50 stands for zero in the data rows.
Each second row below is the first row of its pair, turned about zero in one of four ways (a turn may also mirror it), then rescaled, with some noise.
Each pair is followed by the number of its way, counting from 0 in the order the ways first appear.
[40, 44, 36, 37, 58, 41, 41, 54]
[55, 59, 49, 56, 58, 67, 51, 33] 0

[56, 53, 53, 45, 41, 51, 53, 68]
[51, 50, 51, 44, 30, 46, 53, 52] 1

[58, 58, 58, 60, 52, 40, 41, 39]
[55, 52, 58, 59, 51, 45, 39, 35] 2

[48, 40, 64, 58, 88, 65, 53, 68]
[35, 40, 63, 60, 87, 68, 52, 56] 2

[64, 62, 60, 64, 57, 43, 44, 39]
[69, 65, 62, 60, 51, 35, 45, 41] 3

[41, 44, 50, 43, 43, 47, 44, 36]
[62, 52, 48, 49, 65, 40, 51, 46] 1

[48, 53, 55, 47, 43, 59, 42, 58]
[41, 51, 54, 48, 36, 62, 41, 49] 2

[95, 84, 67, 82, 83, 60, 55, 47]
[53, 45, 39, 31, 66, 1, 36, 89] 0

[38, 41, 48, 40, 39, 46, 44, 37]
[40, 44, 44, 44, 40, 50, 51, 27] 3

[51, 33, 30, 30, 27, 48, 65, 64]
[48, 34, 36, 51, 56, 79, 70, 42] 3

[43, 36, 31, 33, 22, 47, 60, 53]
[60, 40, 39, 38, 25, 47, 59, 62] 2

[41, 45, 32, 35, 56, 38, 39, 52]
[40, 43, 33, 47, 58, 47, 39, 47] 3

[37, 41, 39, 41, 44, 42, 49, 40]
[51, 47, 34, 42, 46, 42, 54, 43] 2

[73, 68, 63, 69, 65, 46, 47, 43]
[53, 66, 79, 70, 40, 58, 35, 40] 1

[59, 60, 59, 63, 56, 40, 41, 39]
[62, 63, 58, 59, 51, 36, 40, 42] 3

[40, 43, 39, 39, 60, 45, 44, 57]
[41, 46, 36, 40, 60, 46, 45, 59] 2

[42, 55, 60, 58, 53, 69, 42, 47]
[42, 51, 50, 51, 55, 55, 51, 25] 1

[42, 54, 59, 56, 51, 69, 41, 47]
[42, 57, 62, 48, 45, 48, 27, 49] 0

[39, 51, 58, 55, 49, 67, 40, 49]
[46, 47, 59, 46, 32, 52, 37, 58] 3

[40, 53, 60, 57, 51, 68, 41, 48]
[49, 54, 60, 51, 36, 43, 37, 66] 3

[39, 34, 38, 32, 26, 42, 50, 43]
[63, 44, 33, 38, 55, 38, 67, 60] 1

[43, 35, 31, 32, 24, 46, 60, 52]
[63, 40, 35, 37, 45, 46, 71, 72] 1

[46, 36, 30, 32, 21, 48, 63, 56]
[61, 48, 30, 33, 38, 46, 73, 76] 1

[49, 33, 29, 31, 24, 48, 65, 62]
[70, 48, 35, 37, 24, 39, 62, 72] 2

[38, 46, 56, 48, 45, 40, 45, 36]
[37, 47, 54, 47, 43, 37, 47, 39] 3

[36, 49, 55, 54, 55, 59, 49, 48]
[38, 44, 58, 44, 41, 49, 46, 55] 3

[41, 44, 29, 32, 39, 27, 41, 37]
[40, 47, 28, 41, 60, 49, 54, 21] 3

[39, 45, 22, 32, 44, 20, 32, 40]
[47, 53, 19, 37, 46, 19, 38, 50] 2

[68, 65, 62, 67, 62, 44, 45, 42]
[41, 39, 44, 45, 65, 28, 40, 57] 0

[47, 53, 56, 50, 44, 56, 42, 60]
[40, 56, 52, 52, 43, 61, 43, 60] 0

[39, 50, 54, 51, 55, 62, 48, 47]
[49, 58, 55, 56, 46, 54, 43, 42] 0

[64, 61, 60, 62, 56, 42, 43, 39]
[55, 59, 65, 62, 52, 48, 40, 37] 2

[37, 44, 48, 46, 52, 52, 56, 45]
[40, 46, 54, 46, 47, 55, 54, 48] 3

[41, 42, 41, 40, 61, 49, 47, 61]
[40, 49, 48, 42, 53, 58, 44, 52] 1

[35, 40, 51, 50, 70, 52, 51, 68]
[20, 37, 52, 51, 54, 54, 46, 51] 1

[49, 34, 30, 31, 25, 48, 65, 62]
[67, 54, 47, 55, 32, 72, 75, 42] 0

[43, 46, 50, 41, 42, 49, 44, 35]
[38, 49, 48, 44, 44, 54, 45, 33] 3

[35, 35, 36, 34, 27, 41, 55, 49]
[39, 36, 39, 40, 49, 65, 67, 29] 3

[55, 45, 46, 34, 43, 44, 61, 73]
[49, 51, 53, 39, 46, 47, 55, 76] 2

[49, 55, 56, 59, 49, 37, 38, 36]
[53, 54, 50, 54, 48, 35, 47, 38] 3

[40, 45, 30, 35, 53, 34, 37, 50]
[49, 55, 45, 43, 57, 41, 35, 73] 1

[39, 34, 36, 32, 26, 43, 52, 43]
[53, 50, 48, 55, 36, 76, 65, 20] 0

[76, 71, 65, 74, 69, 48, 47, 43]
[41, 39, 44, 46, 55, 18, 37, 65] 0

[42, 37, 41, 32, 32, 47, 46, 38]
[62, 46, 40, 36, 24, 41, 56, 42] 2

[43, 57, 58, 56, 55, 67, 46, 46]
[44, 54, 53, 57, 50, 67, 53, 44] 2

[42, 51, 59, 54, 49, 69, 41, 48]
[51, 52, 54, 45, 37, 51, 35, 55] 3

[41, 34, 33, 31, 24, 44, 56, 48]
[57, 48, 46, 52, 36, 73, 64, 30] 0

[38, 45, 54, 51, 46, 36, 42, 34]
[40, 43, 52, 59, 53, 55, 52, 30] 0

[41, 49, 57, 52, 47, 66, 40, 52]
[48, 45, 52, 42, 33, 54, 42, 62] 3

[42, 37, 59, 54, 79, 61, 52, 71]
[35, 34, 55, 51, 78, 64, 53, 63] 2

[89, 82, 68, 84, 81, 55, 53, 48]
[47, 74, 90, 79, 31, 74, 26, 28] 1

[32, 44, 50, 50, 56, 48, 56, 47]
[39, 51, 42, 46, 56, 48, 62, 49] 2

[53, 52, 54, 47, 43, 53, 47, 63]
[52, 51, 57, 48, 49, 58, 48, 62] 0

[52, 57, 57, 59, 51, 38, 39, 38]
[41, 58, 59, 55, 51, 42, 38, 28] 2

[38, 45, 26, 36, 51, 27, 33, 46]
[57, 58, 35, 44, 68, 33, 38, 74] 1

[37, 46, 54, 53, 46, 35, 43, 33]
[57, 53, 51, 56, 59, 29, 54, 51] 1

[44, 49, 54, 55, 47, 34, 40, 34]
[36, 40, 47, 49, 53, 52, 53, 31] 0

[51, 34, 28, 30, 23, 50, 64, 60]
[49, 36, 35, 41, 53, 76, 78, 35] 3

[47, 33, 31, 32, 28, 45, 64, 64]
[54, 33, 32, 37, 37, 44, 63, 69] 1

[78, 75, 67, 78, 74, 50, 49, 45]
[44, 41, 44, 40, 65, 10, 33, 72] 0

[37, 46, 55, 49, 44, 38, 45, 35]
[44, 43, 52, 47, 43, 36, 44, 40] 3

[46, 35, 29, 33, 24, 48, 64, 60]
[42, 44, 35, 49, 51, 75, 70, 39] 3

[91, 85, 69, 87, 86, 58, 55, 49]
[66, 80, 88, 92, 84, 72, 36, 40] 2

[44, 50, 56, 51, 45, 70, 41, 49]
[53, 49, 59, 43, 32, 57, 35, 53] 3

[54, 38, 36, 29, 36, 46, 64, 69]
[50, 41, 38, 42, 63, 74, 77, 47] 3

[43, 51, 57, 50, 45, 68, 40, 50]
[49, 48, 52, 44, 30, 53, 40, 59] 3

[40, 42, 46, 38, 38, 47, 45, 37]
[46, 51, 54, 45, 39, 64, 49, 31] 0

[37, 53, 59, 56, 57, 62, 46, 47]
[42, 61, 64, 58, 47, 41, 33, 47] 0

[51, 34, 31, 30, 28, 46, 65, 65]
[75, 56, 41, 57, 36, 78, 75, 43] 0

[99, 99, 79, 99, 99, 88, 73, 49]
[68, 59, 42, 33, 74, 0, 7, 99] 0

[37, 47, 55, 47, 47, 45, 44, 35]
[39, 49, 52, 50, 41, 44, 49, 37] 3

[50, 38, 37, 31, 36, 45, 65, 69]
[43, 38, 40, 41, 60, 68, 71, 49] 3

[46, 35, 31, 33, 27, 45, 64, 64]
[57, 43, 34, 40, 41, 45, 67, 75] 1

[55, 50, 52, 42, 42, 46, 57, 72]
[58, 54, 56, 42, 42, 51, 47, 68] 2

[94, 85, 67, 84, 84, 60, 56, 49]
[57, 43, 44, 37, 69, 1, 27, 86] 0

[37, 58, 64, 62, 58, 66, 43, 47]
[28, 56, 52, 59, 52, 69, 50, 34] 2

[99, 90, 69, 91, 95, 68, 60, 48]
[56, 49, 37, 37, 73, 0, 22, 93] 0

[47, 53, 55, 55, 48, 38, 38, 36]
[50, 51, 47, 57, 44, 32, 41, 36] 3

[38, 46, 49, 48, 54, 57, 53, 46]
[47, 57, 58, 57, 49, 48, 48, 42] 0

[49, 34, 33, 30, 30, 46, 64, 65]
[72, 54, 47, 54, 38, 76, 70, 43] 0

[40, 37, 43, 35, 32, 47, 46, 39]
[65, 49, 35, 46, 63, 37, 59, 58] 1

[36, 41, 54, 53, 75, 57, 53, 71]
[27, 38, 49, 55, 76, 61, 51, 58] 2

[39, 52, 56, 55, 54, 64, 46, 47]
[48, 52, 45, 50, 54, 54, 51, 31] 1

[44, 38, 61, 58, 85, 63, 51, 71]
[15, 32, 63, 50, 53, 69, 41, 43] 1

[49, 54, 54, 56, 48, 38, 37, 37]
[53, 50, 53, 54, 45, 37, 48, 39] 3

[60, 59, 57, 59, 52, 41, 41, 38]
[64, 59, 59, 56, 48, 37, 43, 40] 3

[53, 55, 56, 57, 49, 38, 39, 37]
[50, 52, 54, 58, 43, 46, 37, 35] 2

[55, 42, 42, 33, 42, 45, 64, 73]
[74, 59, 49, 47, 49, 67, 75, 54] 0

[93, 86, 68, 86, 85, 59, 55, 49]
[89, 86, 85, 82, 59, 41, 30, 68] 3

[54, 46, 48, 37, 43, 45, 60, 72]
[51, 53, 49, 42, 49, 46, 59, 77] 2

[35, 47, 57, 50, 48, 40, 46, 38]
[53, 53, 50, 54, 62, 34, 55, 50] 1

[47, 51, 54, 55, 48, 37, 39, 34]
[44, 49, 57, 56, 51, 36, 43, 31] 2

[99, 99, 84, 99, 99, 90, 77, 46]
[75, 96, 99, 99, 99, 99, 46, 32] 2

[43, 35, 31, 35, 23, 46, 62, 58]
[35, 36, 34, 46, 46, 67, 70, 40] 3

[53, 49, 50, 40, 44, 45, 59, 72]
[52, 53, 57, 43, 42, 45, 54, 75] 2

[53, 57, 57, 59, 50, 39, 39, 37]
[52, 53, 57, 59, 47, 41, 33, 32] 2

[31, 46, 53, 53, 57, 54, 51, 48]
[36, 47, 44, 53, 66, 46, 55, 43] 1

[47, 34, 29, 31, 21, 50, 64, 58]
[68, 49, 45, 54, 26, 70, 71, 35] 0

[53, 53, 56, 49, 43, 45, 55, 72]
[59, 51, 46, 50, 52, 52, 66, 60] 3

[48, 53, 54, 55, 48, 38, 39, 34]
[59, 53, 57, 59, 58, 36, 42, 42] 1

[54, 44, 44, 34, 44, 45, 63, 73]
[49, 44, 46, 46, 61, 64, 73, 55] 3

[41, 58, 62, 59, 56, 69, 44, 46]
[38, 52, 51, 47, 50, 72, 53, 40] 2

[99, 93, 86, 99, 99, 80, 75, 40]
[91, 99, 99, 95, 65, 39, 21, 89] 3

[49, 49, 52, 50, 44, 39, 41, 32]
[42, 42, 41, 47, 54, 49, 49, 39] 0

[38, 40, 47, 45, 66, 50, 49, 65]
[41, 37, 46, 45, 61, 51, 54, 61] 2

[40, 46, 54, 45, 46, 45, 44, 36]
[44, 46, 55, 46, 41, 47, 47, 36] 3

[37, 47, 53, 51, 55, 61, 51, 47]
[40, 49, 57, 47, 43, 57, 45, 56] 3

[50, 54, 55, 56, 47, 39, 38, 35]
[41, 42, 46, 49, 54, 52, 43, 42] 0

[42, 35, 32, 34, 22, 45, 62, 55]
[37, 34, 29, 45, 46, 76, 70, 43] 3

[59, 61, 61, 66, 59, 38, 42, 40]
[56, 61, 65, 65, 51, 46, 39, 40] 1

[40, 51, 58, 54, 47, 66, 39, 49]
[44, 50, 54, 49, 31, 47, 42, 59] 3

[40, 36, 32, 34, 24, 44, 60, 52]
[62, 46, 34, 39, 30, 40, 64, 62] 2

[42, 51, 58, 54, 50, 69, 41, 49]
[44, 44, 48, 53, 43, 76, 50, 39] 2

[54, 52, 55, 48, 43, 45, 55, 72]
[49, 46, 57, 52, 45, 62, 63, 71] 0

[40, 56, 60, 58, 56, 66, 45, 47]
[40, 53, 45, 57, 50, 57, 46, 31] 1

[84, 79, 68, 82, 78, 52, 52, 47]
[48, 39, 41, 40, 74, 9, 31, 78] 0

[48, 34, 29, 31, 22, 49, 65, 60]
[63, 42, 32, 38, 45, 49, 67, 71] 1

[46, 34, 31, 34, 27, 45, 64, 62]
[71, 55, 45, 55, 32, 76, 76, 36] 0

[51, 34, 31, 30, 29, 46, 66, 65]
[72, 55, 52, 55, 38, 74, 75, 48] 0

[43, 44, 37, 36, 58, 45, 43, 55]
[50, 50, 46, 36, 63, 54, 45, 65] 1

[38, 55, 61, 59, 55, 67, 42, 48]
[33, 47, 56, 55, 50, 76, 48, 39] 2

[44, 48, 53, 50, 45, 38, 42, 32]
[36, 41, 46, 48, 50, 55, 53, 33] 0

